In the data rows, 128 means zero.
What is the hidden score of each row? Scores go from 0 to 30, and 15 is about the middle. The score is a weighted sum of the row's numbers plus the product of two more (or one squared), each taken from its middle value.
np.array([159, 126, 166, 139, 94, 145, 117, 117, 167, 130, 159, 147, 97,
          144, 109, 126]): 18
np.array([113, 156, 117, 144, 112, 127, 115, 129, 133, 138, 153, 126, 151,
          98, 123, 114]): 15
np.array([106, 133, 108, 115, 150, 138, 139, 140, 105, 134, 129, 117, 165,
          124, 135, 145]): 15
np.array([147, 84, 98, 127, 110, 144, 155, 87, 123, 105, 96, 157, 103,
          149, 140, 107]): 14
np.array([126, 96, 95, 109, 153, 149, 169, 116, 100, 120, 98, 138, 143,
          150, 150, 143]): 17
np.array([101, 95, 144, 59, 105, 193, 81, 205, 148, 72, 174, 45, 135,
          167, 103, 178]): 9
np.array([130, 101, 118, 115, 101, 127, 121, 97, 122, 112, 118, 134, 100,
          124, 108, 106]): 13
np.array([66, 155, 100, 104, 125, 128, 93, 161, 105, 123, 155, 76, 175,
          85, 115, 129]): 12
np.array([103, 164, 146, 125, 101, 125, 78, 149, 140, 137, 181, 97, 144,
          91, 93, 126]): 17
np.array([152, 53, 113, 94, 115, 125, 151, 64, 100, 104, 77, 155, 72,
          151, 105, 110]): 12
np.array([99, 202, 139, 163, 144, 73, 92, 165, 134, 154, 141, 99, 157,
          71, 137, 113]): 18
np.array([132, 122, 126, 127, 104, 132, 118, 114, 134, 124, 138, 133, 119,
          121, 113, 116]): 14
np.array([147, 98, 114, 123, 129, 140, 155, 102, 119, 123, 108, 152, 119,
          146, 133, 128]): 14
np.array([84, 179, 160, 121, 122, 65, 47, 169, 128, 134, 150, 64, 122,
          65, 88, 113]): 21
np.array([101, 107, 115, 89, 132, 167, 122, 164, 121, 101, 140, 88, 147,
          150, 131, 156]): 13
np.array([115, 151, 104, 148, 201, 112, 171, 167, 108, 139, 85, 122, 174,
          138, 196, 151]): 24
np.array([67, 151, 122, 93, 108, 109, 65, 148, 103, 127, 162, 71, 150,
          69, 76, 120]): 13
np.array([107, 112, 140, 77, 146, 203, 122, 216, 142, 97, 171, 65, 169,
          183, 138, 203]): 15
np.array([78, 151, 118, 99, 135, 136, 98, 168, 109, 131, 160, 77, 174,
          101, 112, 147]): 12
np.array([124, 106, 87, 123, 140, 149, 164, 114, 109, 116, 101, 141, 145,
          144, 155, 127]): 18
np.array([122, 125, 106, 126, 141, 148, 151, 133, 119, 129, 125, 132, 157,
          137, 147, 140]): 16
np.array([147, 112, 150, 130, 156, 120, 139, 150, 141, 113, 95, 123, 95,
          165, 154, 142]): 14
np.array([136, 134, 144, 135, 168, 97, 138, 143, 122, 136, 95, 125, 118,
          137, 147, 138]): 15
np.array([121, 151, 163, 122, 69, 110, 59, 122, 148, 133, 180, 107, 104,
          84, 63, 104]): 29
np.array([166, 151, 191, 150, 89, 155, 104, 146, 193, 139, 197, 139, 111,
          146, 104, 143]): 22
np.array([128, 117, 117, 124, 115, 148, 131, 125, 132, 116, 133, 129, 130,
          135, 130, 127]): 13
np.array([100, 133, 118, 117, 170, 86, 125, 149, 96, 125, 85, 98, 132,
          112, 143, 131]): 12
np.array([145, 73, 68, 123, 171, 150, 215, 82, 84, 118, 52, 177, 136,
          172, 181, 132]): 28
np.array([119, 168, 119, 153, 143, 137, 142, 142, 130, 157, 153, 137, 177,
          115, 146, 139]): 18
np.array([121, 100, 97, 110, 147, 140, 160, 112, 98, 122, 99, 138, 139,
          141, 141, 134]): 14
np.array([137, 149, 102, 164, 151, 85, 168, 60, 90, 178, 94, 193, 142,
          89, 136, 96]): 15
np.array([138, 109, 136, 123, 94, 132, 114, 101, 138, 115, 133, 137, 94,
          128, 105, 109]): 15
np.array([131, 113, 117, 120, 122, 135, 137, 113, 120, 126, 122, 136, 127,
          130, 125, 126]): 13
np.array([162, 114, 162, 132, 102, 149, 126, 116, 160, 125, 149, 148, 95,
          155, 111, 131]): 17
np.array([165, 85, 142, 118, 115, 135, 146, 87, 130, 125, 113, 162, 85,
          157, 112, 125]): 14
np.array([154, 143, 162, 147, 97, 117, 110, 103, 151, 150, 159, 155, 107,
          113, 96, 115]): 20
np.array([117, 126, 131, 115, 105, 128, 104, 123, 128, 123, 145, 118, 121,
          113, 101, 121]): 13
np.array([140, 132, 132, 138, 132, 148, 146, 130, 138, 137, 141, 144, 140,
          143, 139, 141]): 16
np.array([185, 116, 172, 148, 129, 162, 163, 118, 165, 143, 146, 176, 107,
          179, 136, 154]): 17
np.array([106, 158, 126, 139, 155, 87, 112, 157, 120, 132, 112, 101, 138,
          103, 144, 124]): 14
np.array([255, 131, 255, 201, 129, 139, 160, 127, 248, 165, 159, 219, 23,
          234, 135, 169]): 27
np.array([166, 71, 125, 112, 128, 124, 163, 68, 109, 128, 85, 172, 87,
          153, 114, 123]): 13
np.array([91, 170, 118, 140, 161, 99, 111, 178, 120, 128, 121, 85, 162,
          102, 156, 132]): 15
np.array([115, 102, 108, 108, 95, 111, 107, 88, 108, 114, 112, 126, 102,
          101, 94, 94]): 13
np.array([201, 126, 212, 148, 117, 159, 142, 122, 186, 153, 171, 176, 88,
          181, 113, 159]): 21
np.array([147, 115, 117, 140, 117, 129, 149, 91, 128, 131, 114, 161, 116,
          132, 128, 111]): 16
np.array([82, 154, 109, 118, 106, 137, 91, 153, 125, 119, 162, 87, 159,
          94, 117, 121]): 13
np.array([165, 108, 152, 130, 124, 143, 149, 106, 139, 135, 129, 162, 104,
          156, 120, 137]): 15
np.array([109, 128, 109, 117, 121, 135, 122, 130, 117, 124, 135, 116, 146,
          114, 123, 127]): 12
np.array([112, 142, 138, 136, 96, 75, 71, 128, 138, 109, 117, 98, 83,
          88, 108, 82]): 20
np.array([138, 103, 150, 107, 73, 134, 87, 113, 149, 106, 151, 118, 83,
          126, 80, 110]): 19
np.array([110, 112, 93, 112, 153, 145, 157, 129, 101, 123, 109, 125, 158,
          138, 147, 142]): 18
np.array([105, 171, 127, 139, 116, 106, 100, 124, 121, 155, 158, 123, 154,
          77, 104, 115]): 15
np.array([64, 176, 85, 125, 151, 139, 121, 172, 102, 138, 151, 88, 209,
          91, 149, 140]): 17
np.array([189, 127, 198, 160, 122, 119, 125, 138, 188, 126, 130, 150, 65,
          172, 137, 132]): 21
np.array([96, 136, 108, 113, 123, 137, 114, 144, 116, 122, 142, 103, 157,
          110, 124, 131]): 12
np.array([36, 176, 99, 82, 192, 100, 112, 172, 48, 168, 140, 67, 221,
          62, 108, 163]): 9
np.array([132, 136, 121, 136, 123, 135, 135, 122, 131, 135, 137, 139, 140,
          123, 128, 126]): 15
np.array([73, 188, 85, 144, 157, 146, 134, 175, 112, 145, 156, 100, 220,
          96, 167, 142]): 20
np.array([98, 118, 62, 124, 168, 137, 180, 113, 77, 129, 85, 138, 173,
          127, 173, 127]): 22
np.array([199, 117, 205, 144, 163, 84, 147, 111, 145, 160, 100, 172, 68,
          162, 117, 150]): 18
np.array([143, 155, 187, 134, 101, 173, 96, 179, 188, 130, 209, 108, 133,
          153, 113, 163]): 18
np.array([151, 75, 142, 94, 129, 153, 143, 117, 124, 110, 116, 135, 94,
          173, 114, 150]): 12
np.array([133, 106, 91, 134, 138, 129, 167, 89, 103, 130, 92, 161, 132,
          133, 148, 114]): 16
np.array([185, 54, 109, 124, 138, 146, 199, 60, 113, 119, 65, 195, 86,
          184, 148, 125]): 16
np.array([152, 112, 131, 141, 166, 107, 159, 128, 125, 125, 76, 141, 107,
          157, 164, 131]): 16
np.array([97, 158, 126, 122, 114, 130, 96, 151, 128, 133, 165, 98, 157,
          96, 110, 129]): 14
np.array([102, 107, 96, 99, 138, 132, 134, 123, 93, 120, 109, 114, 142,
          121, 126, 131]): 10
np.array([143, 163, 108, 180, 150, 96, 175, 70, 108, 183, 108, 197, 151,
          95, 147, 101]): 18
np.array([108, 134, 114, 119, 127, 137, 122, 137, 119, 128, 139, 115, 152,
          116, 125, 132]): 13
np.array([105, 136, 131, 104, 122, 125, 103, 139, 115, 132, 149, 103, 142,
          106, 98, 135]): 13
np.array([142, 85, 114, 110, 121, 133, 145, 94, 112, 116, 101, 145, 105,
          145, 117, 123]): 13
np.array([74, 163, 101, 119, 137, 130, 108, 159, 107, 134, 153, 91, 185,
          91, 129, 132]): 13
np.array([144, 114, 139, 124, 112, 130, 124, 105, 132, 130, 133, 144, 108,
          131, 105, 124]): 14
np.array([114, 201, 128, 184, 153, 87, 120, 160, 144, 154, 133, 122, 164,
          91, 167, 114]): 19
np.array([116, 150, 115, 142, 110, 128, 117, 123, 133, 135, 146, 128, 147,
          104, 124, 113]): 15
np.array([135, 147, 157, 132, 111, 146, 110, 149, 156, 136, 173, 121, 133,
          131, 112, 140]): 18
np.array([111, 98, 110, 99, 98, 121, 107, 100, 109, 106, 115, 116, 102,
          110, 97, 103]): 12
np.array([155, 87, 125, 117, 122, 117, 149, 75, 110, 132, 97, 164, 96,
          136, 110, 116]): 13
np.array([127, 107, 113, 119, 114, 117, 130, 90, 112, 125, 110, 143, 111,
          116, 110, 107]): 12
np.array([138, 146, 133, 144, 128, 126, 135, 116, 130, 152, 144, 148, 143,
          117, 123, 130]): 16
np.array([118, 112, 87, 124, 146, 144, 164, 116, 103, 124, 103, 137, 152,
          137, 155, 130]): 17
np.array([107, 131, 114, 118, 118, 128, 114, 128, 117, 127, 138, 113, 142,
          108, 113, 123]): 13
np.array([113, 144, 134, 129, 94, 145, 95, 145, 150, 117, 168, 107, 134,
          116, 114, 121]): 15
np.array([190, 134, 194, 155, 118, 154, 146, 119, 178, 154, 164, 178, 97,
          171, 120, 149]): 20
np.array([115, 116, 87, 123, 149, 127, 161, 102, 91, 132, 97, 145, 149,
          123, 145, 121]): 16
np.array([126, 151, 150, 130, 114, 142, 108, 149, 147, 138, 171, 117, 144,
          122, 112, 140]): 16
np.array([118, 135, 110, 130, 131, 142, 136, 133, 123, 132, 136, 127, 155,
          124, 137, 133]): 15
np.array([83, 160, 121, 122, 96, 160, 80, 179, 151, 107, 184, 74, 160,
          109, 124, 131]): 13
np.array([117, 122, 127, 112, 114, 147, 114, 140, 132, 115, 147, 110, 133,
          129, 117, 134]): 13
np.array([109, 170, 141, 137, 99, 144, 90, 161, 155, 133, 187, 102, 154,
          106, 115, 131]): 16
np.array([124, 108, 73, 133, 168, 147, 194, 107, 93, 129, 83, 158, 163,
          148, 180, 133]): 25
np.array([111, 203, 140, 176, 134, 70, 95, 150, 142, 156, 140, 115, 146,
          71, 139, 101]): 19
np.array([97, 170, 141, 124, 114, 131, 86, 159, 135, 143, 182, 95, 159,
          93, 103, 136]): 15
np.array([119, 95, 123, 91, 120, 157, 120, 144, 122, 103, 134, 101, 127,
          150, 115, 146]): 11
np.array([126, 128, 140, 127, 145, 105, 115, 154, 131, 114, 104, 103, 110,
          134, 139, 130]): 14
np.array([117, 120, 143, 108, 154, 119, 113, 177, 130, 106, 111, 84, 117,
          147, 141, 150]): 12
np.array([128, 134, 158, 114, 99, 144, 94, 148, 152, 124, 173, 107, 122,
          128, 96, 140]): 16
np.array([104, 130, 77, 131, 164, 133, 171, 115, 90, 138, 100, 140, 172,
          120, 163, 129]): 20
np.array([127, 143, 107, 148, 133, 120, 149, 102, 115, 149, 123, 155, 146,
          109, 138, 113]): 16
np.array([109, 128, 98, 126, 192, 118, 161, 167, 103, 117, 77, 105, 159,
          148, 188, 149]): 25
np.array([109, 141, 111, 129, 114, 140, 117, 137, 130, 123, 147, 115, 150,
          115, 128, 123]): 15
np.array([197, 102, 158, 167, 133, 112, 161, 102, 163, 118, 84, 177, 63,
          177, 159, 115]): 18
np.array([173, 125, 134, 158, 134, 110, 169, 67, 123, 165, 108, 198, 112,
          129, 127, 113]): 17
np.array([186, 126, 183, 149, 120, 154, 147, 119, 172, 151, 158, 172, 104,
          169, 123, 148]): 19
np.array([114, 139, 134, 118, 110, 129, 102, 133, 131, 129, 155, 112, 136,
          107, 101, 125]): 15
np.array([172, 158, 191, 169, 145, 110, 127, 152, 176, 146, 138, 143, 98,
          152, 146, 141]): 19
np.array([160, 106, 113, 149, 105, 123, 152, 69, 131, 130, 106, 181, 100,
          132, 129, 95]): 15
np.array([148, 144, 168, 138, 96, 154, 106, 144, 173, 133, 181, 128, 121,
          139, 112, 138]): 18
np.array([177, 110, 150, 149, 159, 82, 160, 97, 124, 143, 70, 169, 83,
          148, 142, 120]): 16
np.array([92, 143, 106, 120, 110, 145, 105, 151, 127, 113, 154, 96, 158,
          107, 127, 123]): 13
np.array([75, 191, 103, 136, 158, 134, 123, 174, 109, 156, 163, 97, 215,
          90, 146, 150]): 18
np.array([112, 123, 107, 116, 136, 133, 136, 124, 107, 128, 122, 125, 147,
          119, 128, 131]): 12
np.array([160, 81, 141, 102, 147, 127, 162, 91, 104, 139, 99, 163, 103,
          157, 111, 146]): 12
np.array([110, 144, 102, 132, 147, 130, 146, 126, 106, 144, 126, 133, 168,
          113, 141, 132]): 16
np.array([90, 152, 148, 96, 151, 168, 107, 205, 128, 130, 183, 71, 180,
          137, 123, 186]): 12
np.array([91, 126, 120, 94, 118, 130, 96, 143, 110, 119, 146, 89, 141,
          107, 100, 133]): 11
np.array([136, 84, 106, 109, 117, 139, 144, 97, 111, 109, 100, 139, 108,
          144, 123, 120]): 12
np.array([136, 171, 151, 162, 164, 74, 129, 137, 127, 162, 114, 138, 131,
          104, 140, 125]): 17
np.array([105, 127, 108, 119, 99, 129, 104, 119, 123, 114, 137, 112, 129,
          104, 112, 106]): 13
np.array([116, 111, 125, 114, 124, 63, 98, 104, 105, 110, 75, 109, 77,
          97, 107, 90]): 14
